rotation steps, each row followed by its count of steps
The counts run from 0 to 514.
[153 153 135 141 177 128  90 136 167 153 127  87 112 103 104  87 138 149
  99 130 112 109 156  97 143 113 137 128 104 137 176 130  96 106 107 140
 170 132 115  84 154 128 113  96 191  92 111  97  96 113 162 102 115 137
 109 123 141 121  82 128 155 163 113 182 149 146 180 113 169 129 116 156
 135 107 120 109 127 134 125  95 107 184 166 173] => 140
[158 117 122 148 111 104  86  95 141 156 118  86 120 114 133  61 112 114
  86 136 134 127 141 113 160 107 155 115 115 148 135 131 122 116 119 125
 157 110  81  51 155 109 130  81 200 112 149  95  96 120 133 115 139 178
 121 168 146 127 107 129 159 120 138 111 127 141 157  85 152 117 124 121
 138  69 135 134 117 125 113  92 156 170 150 140] => 95
[170 205 110  91 108 150  86 137 120 106  95 102 122  61 139  81 137  92
 126 129 170 139 138 126 128 111 187 124 115 125  97 144 105 114 139 155
 157 119 120 111 133 105 118  99 165 106 127  82 151 140  91 150 122 172
 140 160 148 133  89 103 139 168  97 145 163 145 146 123 166 115 120 170
 143 155 129 133 109 116 121  86 127 124 138 125] => 483
[165 158  62 113 109 115  92 141 107 116  84 115 119  91 158 128 101  93
 102 130 161 159 124 126 114 109 149 119 102 116 127  94 131  79 131 117
 116  98 106 102 117  75 116 106 149  98 134 105 161 166  85 168 131 136
 160 124 157 145 129 110 129 127 162 128 143 129 161 123 163 123 126 150
 178 109 132 146 117  75 104  99 165 100 158 123] => 340
[185 151 133 114  81 149 123 104 113 120  52  85 134  78 154 106 111 124
 127 125 134 169 118 117 140 133 146 107 111 126  94 115 123 150 110 177
 116  96 113 115 100 109 152  98 158 146 120  96 178 171  99 140 143 181
 135 159 160 122 142 106 135 100 161 117 159 111 152 147 172 139 119 104
 144  98 125 126 155  92 105 107 171 131 120 110] => 469
[184 118 124 143  84 135  96  64 125 122 106 112 144  84 128  89 105  99
 111  97 141 139 125 158 149 135 153  93 134 155  98 138 109 125  92 158
 143 124 133  66 103 120 155  93 174 143 148  88 131 150 111  96 133 175
 110 144 157  95 104 105 138  94 134 106 149 157 169 102 174 132 115  96
 106  96 137 132 138 134 112  71 168 139 160 106] => 77
[164 151 100 144 157 113 105 135 130 122 127 131 125 114 102 161 114 153
 142  78 145 124 109 130 132 140  97  95 110 172 136 105 131 113 104 173
 116 126 193 123  90 117 156  86 189  97 108 113 136 192 119 133 142 125
 133  75 123  98 114 101 147 130 152 133 150 146 204 133 176 163 122 117
 146  85  95 110 172 151 101 106 124 146 194 156] => 292
[167 175  81 117 103 133  99 148 107 110 102 126 135  79 153 137 110 107
 117 117 168 163 121 126 120 115 143 107 103 118  85  99 133 102 139 147
 107 109 132 102 114  78 119 110 148 112 128  82 167 173  75 151 144 136
 149 117 157 146 123 105 129 119 156 110 149 128 171 114 191 123 125 140
 177 130 108 135 129  86  90 101 173  90 153 110] => 339
[164 166 156 145  74 149 105 144 125 129  94  72 131 112 108 114 142 148
 112 116 124 161 128  98 117  89 111 114  89 152  96  92 133 123 125 177
  93 113 113 104 141 106 121  99 167  98 131  96 126 165 137 145 162 182
 128 139 151 134 122 130 145 112 158 130 155 131 181  76 166 125 137 165
 171  94 112 131 149 123  68 148 176 119 141 136] => 109
[154 156 156 154 113 128 123 105 142 116  80  70 119 111 104  82 109 143
  96 134 101 143 141  96 156 107 116 110  93 151 157  98 118 159 123 144
 132 102 114 117 102 131 136  81 187 105  92 106 118 137 163 136 144 194
 116 185 139 121 137 146 142 146 157 155 171 122 134 115 143 129  91 122
 115  84 126 143 135 145 107 143 172 153 118 173] => 512
[164 140 161 145 136 159  99 127 153 118 134 109 124  82  89 104 134 113
 119  97 124 135 142 151 131 120 129 127 109 184 122 137 101 125 117 198
 142 139 160  91 113 156 113  73 184  95 113  95 110 132 161  87 132 167
 108 125 128 102  66 144 138 141 134 145 175 177 193 101 167 135 106 156
 110 123 119 117 148 157 103 123 130 146 160 152] => 396
[151 200  82 123  86 134  79  97 105 124 103 109  96 122 136  73 127 126
 121 125 152 154 133 116 159  90 146 106  89 137 119 101 139 113 137 112
 153  88 108 111 127 102 126  87 177 122 129  88 142 133 113 138 146 208
 100 183 148 104 113 115 130 161 156 156 167 141 164 114 130 124 107 136
  95 121 128 153 112 170 132  97 171 125 138 148] => 212
[180 182 143 123 133 123 119 134 148 114 106  98 114  94 120  73 154 117
 135 133 138 142 141 125 144 116 115 106  79 160  82 118 134 151 170 182
 142 119 144 120 136 125 129  53 189  88 102  84 122 119 119 125 138 191
 128 154 122 128  83 127 142 157 108 119 172 147 161 118 158 124 118 149
 110 126 110 111 128 145 101 139 139 143 136 161] => 507
[186 166 125 101 133 138 112 145 127 124  66  90 128  82 151 142  93 145
 119 115 122 163 147  89 144 129 147 123 104  98 139 100 120 120  87 135
 134  99 109 115 105 114 131 139 138 134  87  99 189 186 108 132 116 122
 112 123 166 133 151  80 136 137 145 177 159  87 156 163 185 152 117 119
 175 116 113 102 158  88 131  78 154 150 132 130] => 177
[168 155 112 111  86 119 130 110 114 104  58  64 148  66 146 125  87 134
  94 118 146 150 122  92 143 145 149 111 148 123 130 140 101 153  98 156
 130 112 138 112  95  85 177 107 163 120  95  91 139 178  80 188 137 145
 146 146 143 140 146 113 146 121 109 126 138 114 118 139 167 132  92 128
 159  71 128 140 125 100 100 103 149 157 148 128] => 222
[175 150 118 104 161 102  89 114 139 135 109 118 132  83 139 113 132 155
 145  94 159 128 138 119 145 154 155 103 130 124 108 136 121 110  99 161
 157 121 150 104 128  99 156  96 179 133 103  74 149 161  83 127 120 125
 126 100 134 122 123  65 151 130 105 123 128 131 180 148 200 151 156  99
 148 101 105  79 146 118 125  64 118 176 173 128] => 182
[180 201 137 142 123 120  98 148 158 116 128 125 112  76 123  98 158 133
 123 130 146 126 148 123 122 106 102 101  99 159  88  90 134 130 155 145
 125 128 155 130 118 112 107  72 173  75 102  83 105 157  98 154 139 168
 131 122 132 147  90 133 130 163 108 105 164 151 160  96 179 121 109 165
 129 140 109 125 120 146 108 115 148 115 154 188] => 253
[162 145 141 142 173 142  76 129 168 145 150 109 118 117 100 104 141 138
  94 101 110 122 157 125 145 111 143 127 110 151 155 122 111  89  97 130
 173 123 116  86 142 134 100 115 183  98 118 100 105 130 159  74 108 132
  88 111 148 117  77 112 144 157 138 163 148 156 197 101 165 138 123 143
 131 129 112 123 132 153 141  80 128 173 167 164] => 414
[175 153 105 131 142 157 118 128 131 103 102 115 127  81 133 156  93 115
  81  86 116 138 134 117 134 127 126 133 136 137 184 127  88 118  94 139
 135 134 156 106  57 121 124 121 144 124  68 118 160 194 132 131 112 109
 118  87 160 120 130 111 136 156 152 184 168 122 158 146 171 154  81 150
 154 132 115 141 149 121 129  98 148 125 165 155] => 288
[198 149 185 160 135 105 112 116 185 132 108  87 137  80 103 111 132 158
 113 148 108 124 148 111 144 124 112  99  98 126 122  86 106 129  87 156
 108 126 118 120 122 123 121  93 165  92 114  97 115 168 140 132 131 152
 138 116 150 156 121 116 133 121 104 122 154 115 154 102 180 133 126 129
 180  80 122 116 167  89 111  91 142 157 166 172] => 136
[175 141 126 105 187 137 101 161 137 140 112  81 124 100 141 114 118 153
 102 125 119 134 160  89 135 129 146 133 105 106 167 113 101 106  91 127
 159 116 116 109 138 114 121 114 160 102  90  96 157 158 133 115 108 103
 117 102 150 146 123  95 150 165 118 180 149 109 158 152 193 138 126 143
 188 120 106  92 143  84 139  80 112 172 153 165] => 158
[157 135  91 107  88 153 110  97 108 106 102 109 134  82 121 142  89  89
 122  83 136 144 117 155 113 131 162 123 139 142 127 137  96 103  87 175
 126 120 141  85  78 114 133 118 142 154 128 104 175 192 110 127 106 127
 132 112 164  99 119  90 127 116 155 145 164 145 174 151 167 151 107 127
 149 114 130 146 168 112 123  69 146 113 169 108] => 59
[159 153  71 126 140 112  85 133 133 146 117 125 101 120 165  97 105 121
  93 132 128 151 147 127 159 103 139 117  90 107 151  76 141  81 130  72
 143  96  91  73 118  86  98 105 163 119 132  96 146 137 116 112 118 139
  97 147 151 135 117 100 127 147 173 156 152 131 169 124 163 121 118 112
 135 129 114 130 107 110 139  78 176 113 147 143] => 322
[173 159 139 130 113 129  91 100 159 125 100  81 126  74 111  79 122  92
  88 164 120 115 150 120 145 122 163 134 121 140 180 141  65 112  84 138
 149 128  91 101 127 124 119  99 176  89 117 114 112 132 139 135 111 154
 146 150 160 144  97 128 143 165 107 152 159 144 144 118 153 124 100 160
 156 103 165 162 113 110 135  78 132 149 155 147] => 119
[148 164  94 125 165 150 101 175 129 118 111 105 128  93 122 142 117 137
  82 100 135 127 129  95 117 118 120 139 125 144 184 134  89 115 119 145
 145 133 155 121 104 108 127 120 163  89  68 110 124 165 134 157 121 114
 137  92 147 137 113 130 148 181 126 181 158 123 162 146 162 148  97 191
 164 123 106 127 133 119 101 117 121 152 163 163] => 269
[181 177 107 104 127 136 123 151 139  98  78 113 117  57 153  82 123  92
 109 148 163 150 141 129 148 125 149 132 100 137 102 118 121 148 168 157
 138 103 133 116  98 104 108  61 173  95 103  94 143 128  96 144 131 172
 138 158 141 137  90 138 132 167 110 119 163 136 133 142 165 118  90 163
 119 155 115 135  99 102 117 129 151 114 124 144] => 235
[172 196 115 118  93 134  94 135 121 124 115 105 127  78 144 125 151 159
 106 101 169 138 140 102 132 119 122 100 139 144  80 124 125 128 126 130
 140 125 170 107 145  88 152 101 169 103 120  62 100 166  87 162 145 150
 122 129 138 147 107 110 150 131  83 105 139 142 156  92 190 124 112 161
 151 109 108 118 104 152  94 101 157 162 154 149] => 227
[145 145  80 125 117 105  78 122 105 146 112 112 121 140 140 105 100 121
 112 137 151 152 120 107 142  96 148 111  76 119 149  84 144  74 112  98
 136  96  73  79 140  80 122 121 179 111 146 109 164 162 120 137 146 159
 129 149 159 127 133  94 151 130 192 151 142 131 190 113 148 133 148 109
 167  77 122 136 131 113 105 105 168 117 154 128] => 68
[166 112 142 122 165 137 129 162 144 112  89  97 148  91 101 139 116 127
 128 122 120 157 129 125 117 133 123 120  79 154 123 108 113 127 117 206
 112 126 130 128  99 126 109  93 171  85  82 105 160 155 136 117 143 138
 152  98 129 127 114 130 140 122 147 145 168 120 186 145 186 146 119 137
 188 108  93 100 181  78  79 142 125 122 155 137] => 404
[158 116  99 115  94 141 111  99 121  99  94 112 141  68 139 104  97  71
  88  95 153 141 117 162 127 152 165 120 140 157 122 168  93 140 112 186
 149 141 150  71  89 110 154  86 181 118 118 101 140 142  94 131 130 155
 135 142 138 110  93 142 136 114 129 106 155 157 149 128 182 130  93 143
 117 112 137 151 124 111  91 104 141 124 157 111] => 352
[130 151  88 125  85 184  89 133  86 124 121  88 118 109 125 127 108 109
  68  80 147 161 129 121 119  87 151 135 131 158 145 149 115 115 130 149
 144 128 132  67 121 100 134 125 169 117 118 105 122 136 145 136 145 172
 101 147 150 107 100 146 150 144 173 179 150 148 169  92 164 133 102 189
 129 114 126 166 110 156  81 127 170 126 135 131] => 355
[114 134  85 124 131 120  92 175  90 130 110  89 125 129 135 104 108 111
  88 122 156 151 116  99 129 109 146 143  82 149 155 117 124  99 136 147
 131 110  92  83 144  67 128  97 197  70 117 100 129 124 131 161 154 147
 149 146 133 139 112 150 169 137 177 144 141 114 172 118 146 123 133 165
 165  86 113 138 104 100  66 151 154 137 148 134] => 361
[140 130 122 155 124 154 100 127 123 128 123  99 128 113  97 146  99 130
  67  95 107 130 139 111 122  98 110 125 122 165 204 101 101 110  77 135
 123 130 134 102  94 133 133 129 162 103  93 125 124 178 168 133 127 137
 121 104 162 118 132 123 137 162 178 192 162 144 178 118 151 159  96 172
 144  88 118 166 147 146 108 121 151 130 174 166] => 16
[205 152 173 143 113 126 109 118 174 120 106  92 134  49 133  83 130 115
  99 146 134 132 157 118 138 126 140 111 121 134 112 120  86 127 114 142
 135 130 116  99 122 124 116  90 154  97 132  84 108 151 119 130 113 154
 133 125 164 163  94 130 125 134  79 107 154 134 128  96 201 111 113 148
 169 125 130 120 119  89 111  79 145 150 155 143] => 117
